In the rows, zero is written as 128.
Each named move below is a turn or a mirror, shown by a few rows before and after it. Which moves, in which order, take the first row of each later pair to the second? The first pair is answered.
Z_781 (before |-> after):
[153 115 112 160 112  92 145 155] |-> [142 104 105 162 116  89 130 154]
[119 149 120 187 150 109 153 130] |-> [118 142 120 188 150 110 152 129]
[135 133 100 145 104 112 102 137] |-> [163 145 116 132 100 115 131 133]
[115 111 101 146 105  97  92 152] |-> [175 134 133 136  94 111 149 144]
Z_206 (before |-> after):
[131 138 147 146 167 120 132 134] |-> [146 132 138 147 152 118 136 145]
[131 111 100 152  62 116 105 160] |-> [ 86 120 103 131  84 139  71 142]
[140 105 156 146 104 107 136 150] |-> [117 105 147 145  93 116 108 154]
Z_664 (before |-> after):
[146 133 127 157 117  97 133 117] |-> [126 136 121 139  92 112 108 115]
[163 158 153  94  57 163 134 123] |-> [142 170 167  84 107 181 136  93]
[154 154 131 127 104 137 175 128] |-> [145 155 127 114  76 143 151 125]
[101  90  90 168 159  87 112 113] |-> [100  88  84 167 140  88 102 119]
Z_833 (before |-> after):
[127 119 132 130 144 112 135 136] |-> [129 115 130 131 134 109 141 139]
[121 153 135 123 114 138  87 150] |-> [127 154 136 125 104 141  96 150]
[124 141 142 116  73 118 139 110] |-> [119 150 151 104  91 125 139  98]
[164 151 151 131 125 130 143 136] |-> [148 156 151 120 151 139 139 128]
Then:
Between the rows of a pair lie 2 to 3 moves.
[144 157 152  99 123 152 138 117] |-> [158 122 123 152 148 101 156 142] | Z_781, Z_664, Z_664
[118  93 127 166 102 109 133 132] |-> [114 103 141 163 154 111 148 112] | Z_664, Z_664, Z_664
[189 143 135 111  44 138 146 156] |-> [189 164 172  99 139 149 190 112] | Z_664, Z_664, Z_206
[223 104 139 157 115  94 208 123] |-> [ 82 136 128  70  70 177  58  86] | Z_664, Z_206, Z_206
[162 118 118 135 114 104 186 123] |-> [114 138 135 101 160 140 169  83] | Z_664, Z_664, Z_664
[100 128  89 156 139  81  84 137] |-> [165 159 123 119  62 115 113 138] | Z_781, Z_664
[140 144 158 124 176 139 166  89] |-> [147 136 151 136 178 123 173 102] | Z_206, Z_833
